One turning vector, and how many steps it has turned
The counts run from 0 to 678.
[  3  12  -8 -25   4   9   9  17  -8  15  12  -3   8  16  14  -3  28  25
  -4 -39  -1  11  11  -6   6 -14  -9  -8  -1  14  -9  20 -16   3 -25   1
  10 -10 -10  18  -2   1  -4  -6 -18  -1  17  -4  -5   3   7 -17  -6  18
   0  17   0  10 -12  -1 -21   2   9   6   7 -16 -14  27   6  -3 -19  20
  17]	560
[  1  21 -14 -25 -14  12   6   8  -3   3  16   4  13  -4  12   3  16  27
  -5 -49 -11   6  22 -12   1 -11   2  -7   0   8   5  21   1  -2 -14  10
   8   2 -10  19  -7   5   7   4 -24  15  18 -11 -10  13 -10 -24   2  15
  -4  22   9   8  -2   2 -19   7   0  -4 -10 -11  -5  28  -2   6 -15   7
  27]	646
[-11  11  -6 -23  -9  14   6  -2  -8  -2  22  11   4   5  14  -5   4  34
  15 -31  -2  12  17  -4   0  -9  18  -3   0   5   8  11 -18 -15  -5   8
   3   0  -8  30  -5  12   6  15  -8  15  15  -7  -7  18  -9 -20   8  11
  11  12  -8  -3 -21   6 -24   7   5 -10  -5  -7  -5  27   9  -1 -19  -2
  29]	341
[ -2  17 -13 -28 -24  11   6  11  -8   6  17  20   8  12  12 -13  10  27
  13 -30  14   8  17  14   5  -8  15  11   1  -6  -3   5 -24  -7 -10   7
   3   1  -3  28 -13   7   6   3   0  17  16   1   2  29  -9  -6   1  -1
  23  15   2  -2 -13   2 -21   0   2   3  14  -5  -5  24  10 -12 -21  -1
  13]	278
[  0   3 -13 -19   8   6   7  12 -15  -4  13  -9  19  -8  18 -17  17  12
   2 -30  -9  18  17  -2   0   4  26  -6  -1  19  -7   2 -19  -4  -2 -10
   1  -9   2  19 -13   6 -12  -8 -15   0  17  -3  -3   6  -8 -32  -4  21
 -13   4 -11  12 -21  -7 -23  18  12   5   4   3 -16  36  13  13  -5  15
  20]	554
[  8   9 -16  -9 -25  14   2  11   6   7  -3   6   6 -13  12 -10  14   5
 -10 -37   9  24  22  13   5  -2   8 -19 -15  10  10  -1 -12  15   4  -2
  -1  -1   2  18 -26  10 -10  -3 -16   9  28  -4  -4  25  -6 -24   3   8
   7  13  -1  14  11 -15   3   7  -8  13   5  -7  -9  35   4   4   1  -1
  18]	385
[ 20  17 -25 -14  -4  -1   4   8   3   7   3  -1  19   1  11  -9   5   2
   8 -18  16  28   5   8  11 -14  31   1  -8   8  -6 -12  -7  -5  -4   8
  14  -6   2  15 -12   6   0   1   8  10  21   4  -5   9 -14  -7 -22   1
  15  11  -9 -14 -15  -5  -8   7   2  -9   4 -29  -9  46   6 -16  -6   3
  17]	516
[ 10   4 -13  -6  -9  10   7  14  -7   2   4   1   0   5  -3   0  13  14
  -4 -47  12  11   9  11   1   0   1  -5  -9   8   8  12 -21   8   2  -3
   0  -8  -5  20 -23  11   0 -16 -14   0  25  -3   1  17  -2 -17  17  20
  14  28  -1  18   4 -19 -16  10  -1  24  -7  -6 -18  25   7  -3  -5   6
  32]	158
[ 15   7 -16 -14  -3   9  14   4   4  13  10   4   9  -6  14   6   4  13
   8 -17   4  31  -1   9  16 -24  26  14  -4   0  -3  -1 -16 -12 -13   8
   9  -4   4  20 -20   8   7 -12  -3  -3  24   5  -9  -5  -7  -3 -10   6
  18  17 -11 -18 -25 -24  -6   2   1   0  -1 -20 -14  37   3  -7 -15   6
  20]	109
[  2  12  -6 -17  -4   2  10   3 -12   5  22  10  10  12   4 -12   1  22
  20 -26   4  24   6  -2   7 -12  32   0   6   2  -2   2 -25 -13  -7  10
  10  -5  -7  28  -8  12  -5   0  12   8  24   3  -4  -1  -8  -6  -5   9
  15  15 -18 -14 -27  -3 -26   1  12   2   7 -14 -10  26   2  -9 -20   9
  12]	350
[ 11   7 -18 -24 -10   0  -6  16   9  17   1   5  10  14  14 -14  22  12
  -6 -37  18  15  12   0  12   1  -4 -10  -5  -3  -5   7  -7   9 -18  -7
   8 -14  -1  17 -32  14 -13  -6 -13   7  13 -13  -4  24   4 -19  -6   4
   7   6   9  17   0  -8  -3   0   1  17  -1 -11  -5  44   8   6  -6   9
   9]	65
[  8  -1 -16 -11 -13   2  13   4  -4  -7  16   6   7  -8   1  -7 -12  12
  12 -23  -1  22   7   7  12  -6  38   9  -2  -3   1   4 -19 -14   6   4
   6   2  -4  31 -20  17   0  -3   4  13  25   3  -4   1 -16  -7  -1  12
  11  17 -10 -13 -21 -26 -17   9   4   7   4  -3 -11  34   3   1  -9  -4
  30]	673
[  3  17 -23 -32 -14   6   2  18  -4  10  12   0  12   8  18 -16  17  18
 -15 -39   9   6  25   1   5   0   6  -7  -1  10 -11   9   0   3 -15  -7
   7   0  -4  15  -8   8 -12   4 -14  11  16 -10   4  24  -2 -27 -16  18
 -10   3   5  10 -10   1 -16  -2  -4   4  12  -1  -4  34  10  12  -6   8
  12]	388
[ -5  16  -9 -22  -6   9  -5  -3 -12  -2  18   4  15   6  11 -16   6  18
  13 -47   0  16  24 -10   3  -2  14 -23   6  15   5  10  -3  -5  -7  -3
   9   3 -11  20 -12  10  -4   1 -15   3   4 -23  -2  18 -11 -27  -4  16
  -5  10  -4   5 -13   8 -29   7  -5  -8   3  -2  -2  32   7   8 -17  11
  18]	404
[ -4  24 -13 -22 -11   8  -2   4  -7  -1   9  14  14  14  10 -12  13  16
  22 -25  16  16  22 -10   2 -12  25 -11  -6   3  -4  -1 -12  -1 -10  13
   5  -6  -5  31 -10  10   2  10   2  20  13   0   6  22  -9 -15  -3  -1
  19  11  -9  -8  -9   9 -17   4   6 -10  -2 -20 -10  31   1 -13 -23   2
   8]	592
[ 13   3 -18 -20 -21  -1  10   8  -9   3   7  14  -1  -5   9 -18   9   0
  17 -24  15  22  10  25  19 -17  -2  -3 -13  12   1  -3 -11   0  -6   2
  15   0  -6  30 -27   8   6  -6  -3  -5  15   2  -2  19 -17   1  -7  -4
  24  16  -2  -5  -2 -29  -7  -3   2 -11  10 -17  -9  30   1  -5 -14  -4
  27]	604
[  7   1 -15 -21  14   9  15  -5   4   6   7   8   2   6  16 -11  13  17
  20 -31   1  22 -13  -4  10 -16   9  -9   0   8   5   5 -18   1 -11  11
   8 -24   2  17 -12  11   5  -6  -6  12  16  -9 -15  15  -1  -5   6   6
  26  12   1   7 -19  17 -14   4   7   6  -2 -19  -7  42   5 -17 -20  12
  19]	426
[  5  19 -21 -26  -9   2   1   4   0   1   5   9   8  13   3 -17   6  16
  18 -34  12  15   8  -7   7 -12  12 -15  -5  -1  -3   7 -10   5  -7  17
  11 -12  -6  27 -11  11   1   0   1  32  20   0   0  20  -6  -9   3   4
  27  18   2   0  -5  13 -14   0   6   4  -3 -22  -8  34  -6 -17 -18   2
  10]	591
[ 15   7 -30 -21 -21   3   6  10  11   8   1  16  11  -4  12  -8  12   6
   0 -36   4  16   0   9  10 -11  14   6  -1 -12  -2   7  -6  -3  -8  11
   5  -2   5  20 -30  15   8  -7  -8  28  24   1  -4  24 -10  -4   2  -6
  26  17   6   1  -7  -4  -6   5   0  12  -8 -14  -4  39   5 -10 -12  -3
  15]	519
[ 10  10 -14 -16   1  -7   3  11  -2   2   6   7   9  16  -2  -7  14  21
   5 -47   6   5   0  -7   5  -7  -2  -7  -4   9   2  18 -12   0 -16   5
  11  -6 -10  20 -20  12   9 -20 -16  10   9 -12  -3  18  -6 -10  11   6
  14  24   4  12  -1   1 -17   9  -2  14 -15 -17 -11  33   5 -10 -22  11
  23]	410
[ 13  14 -19 -29 -10   1   6   6   8  11  19   6  19  15  14 -14  18  18
   8 -31   7  18  10  12   2  -4  15  -3   2  -8 -10   0 -15 -11 -14   8
  11 -13   6  19 -13  10  -5  16   3  17  19  -3 -10  21 -11  -9 -13  -1
  20  10  -2  -2 -19  13 -13   3   5  -6  12 -18   4  37  13 -12 -13   5
   8]	200
[ 20  -2 -27 -13   4   6  22  -1  -3   1   7  -6  -2 -11   8   0   0   2
  10 -32   2  26  -7  16  11 -18  15   0  -7  13  13   6 -12   0   2  10
  16  -6   2  19 -15  13  11 -12  -5   0  25  -2 -14   2 -10  -6   0  22
  14  23  -1  -7 -19 -16 -12   4  -2  -1   2 -13 -11  36  -1  -8  -8   0
  42]	102
[  3  10  -6 -20 -11   5   0  23  -6   6   5   0  12  16   5  -6  29  25
   5 -39  10   4  21   4  -3   3  -8  -6  -8   0  -2  14 -20   2  -7  -1
  -1 -10  -9  27 -18   5  -1  -3 -17   5  18  -1  -1  24  -5 -24  13   8
  17  20   0  16   9 -10 -18   9  10  11  -6  -9 -10  25   7   2 -14  12
  15]	473
[  1  10  -6 -24  -6   2   7   9  -7   9   8  14  19   5  19 -25  26  23
   6 -22  -3  18  14   8   8   1  14  -4  -4   8 -10   1 -23 -15 -19 -11
   1  -3   0  28 -16   4 -14   2  -6   4  16  -2  -2  21  -4 -19  -9  -7
   5   5 -13   7 -16   2 -20   9   9   3  14 -11  -2  36  19   5 -17   9
   0]	216
[  8  20  -8 -16  -2  16  -6   4  -2  13  17  -7  13   8  16  16   5  22
  10 -23  19  24  18 -12   2 -23  28  -1  -6   0  -2  -3 -13  -9  -5  13
   7  -9  -6  23  -8   8   1  12  -5  -5  19  -5  -5  -2   1 -24 -14  17
  15  14 -15 -17 -21 -17 -11   7   3  -8  -7 -18 -17  39   0   1 -11  14
  20]	578
[  2   1 -14 -28   0   7   3   4  -7  -1  21   5   1  10  14  -1   6  24
   9 -36  -4   5  11  -6   4  -9   2   1   3  -1   0  22  -1 -11 -13   8
  15  -5  -8  31 -13  11   7   6 -21   8   2 -12  -6  16  -5 -14   6  19
   9  12   1   3 -22  -1 -23   5   3  -3  -8 -12  -5  37   4  12 -18   6
  38]	11
[  7  -2 -24 -16   2  13   6   2   4   3  -4  -1  -1   8  12   1   0   9
   2 -37  11  15  -8  -4  13 -19  14  -4  -6  10   7   6  -5   4  -6   3
   6 -11   1  15 -22  17   9 -16 -12   8  20 -12  -2  24   8 -12   8  17
  17  15   9   6 -13  -8  -5   7  -7  21  -4  -4 -14  47   3  -2 -11   5
  30]	174
[ -3  11 -14 -36 -17   3  -1   7 -14   2  23  16   5  11  16 -13   6  18
  16 -29  10   8  20  -3  14 -15   9  -2   2   1  -4   9   1  -5 -17  10
  11   1  -7  33 -14  12   8   6  -8  16   8  -4   4  22 -12  -4  -3   5
  16   8   4  -9 -18  -2 -18  -4   3  -7  11 -11 -10  25  -6   2 -27   1
  20]	270
[ 16  -4 -18 -15 -13 -10  13  13  -6   4  14   4   1 -13  11 -14  19   5
  -2 -28  -8  19  11  26  18  -2  -1  -2  -8   9  -4   3 -13  -4  -6  -4
  14   4  -5  22 -28   8  -5 -10 -17 -15  18   1  -7   5 -16  -6  -7   3
   6  16  -5   6  -7 -37 -14   0   1  -1  12 -12  -4  26  10  15  -5   2
  29]	541
[ 14  11 -18  -5 -14   4   7  10   2  20   3   1  19 -12   6  -4  19   2
  -6 -34   1  29  13  10  13  -8  21  -9  -2   9  -1   1 -21   2 -12  -5
   3  -1   1  11 -27   9 -12 -23  -8 -10  25  -3  -8  -3  -7 -15 -18   5
  -2  22 -12  -2  -8 -27  -9   3   0  11   6 -15  -9  37   5   1  -8  16
   2]	305
[ 16   6 -10   3 -18  -3   0   5   7  11  10   8   6   1  -6  -1  17  13
   4 -45   9  19  14   8   9  -5   4 -15  -5   5  12  10 -17   1  -5   0
   8   1 -10  18 -34  15  -1 -16 -13  -8  13 -16 -10   8 -12  -9   6   5
  13  29  -6   8   6 -24 -16   5  -6  11  -9 -16  -9  30   3   1 -11  12
  19]	79
[  7   3 -19 -21 -13   3   7  11 -12  -3  11   4   9  -5  14 -15   0   4
  14 -16  16  18  14  27  12  -9  24  13  -8   4  -4  -8 -10 -17   5  -2
   3   1   3  25 -28   7   5   1  -2  -6  13   6   6  23 -12 -10  -8   6
  14   6  -9  -7 -26 -28 -12   5  -1 -12  16   0 -13  32  13   5  -9  -1
  27]	281
[  6  21 -14 -18 -19   3  -8   8   2  15  15   7  16  13   3  -9  23  22
  -1 -48  12  16  25  -2   4  -4  -1 -21   2   0   3  14 -15  11 -18   1
  11  -3  -5  17 -16   8  -9  -5 -12   6  13 -16  -6  15  -6 -19  -2   6
   9  18   5  10   5   3 -23  -1  -1   5  -2 -16  -1  29   2   1 -16  15
   2]	395
[  1   7 -25 -28 -18   9   6   6   6   5   1  19  10  -3  18 -19  10  16
   6 -26  -1  18   5   1  13 -13  19  -3  -4  -3  -4   4 -10  -5 -13   7
   1  -4   9  22 -23  15   1  -6  -6  32  19  -7  -2  31  -4 -10   5  -6
  19   7   6   2 -12  11  -4   4  -3   6  -1  -9   0  41   3  -6 -14  -1
  10]	520
[  9   5  -7  -2   6   5  -2  11  -9   3  -1 -10   8   8   4  -5  10  12
   6 -29  23  25  16   7   0  -7  21 -13 -17  22   2 -11 -26   2   9  -7
  -1 -11  -6  18 -23   9 -14  -9  -8 -18  22  -5   1  11  -2 -23  -2  20
   6  17 -21   8  -5 -26 -16  14   2   4  -1 -15 -19  38   6   0  -3  14
  22]	156
[  5  21 -10 -23 -11  13   5  11  -4   9  15   1  20 -14  15  -6  17  13
  18 -18  -1  28  26   1   5  -9  31  -7  -4  -3  -9  -5 -16  -7  -7  14
  -1  -7   4  30 -14  -1  -2  11  -5  13  24  15  -8   1 -15 -19 -16  -7
  16   8 -14 -12 -14  -8  -9   6  15 -15   6 -20 -12  28  -2  -5  -9  13
  -2]	123
[  9  19  -7  -1 -15   5   4   9   0  -2   6   8   9  -8   2  10   6  26
   1 -33   5  18  20   1   5 -10  27   2 -12   7   8   2 -11 -15   5   7
   5  11  -8  22 -19  13   3   0 -15  -4  21  -6 -13   4 -10 -21   0   7
   0  23 -19  -7  -2 -25 -16  18  -6  -3 -20 -18  -5  34  11   2 -10  -1
  33]	7
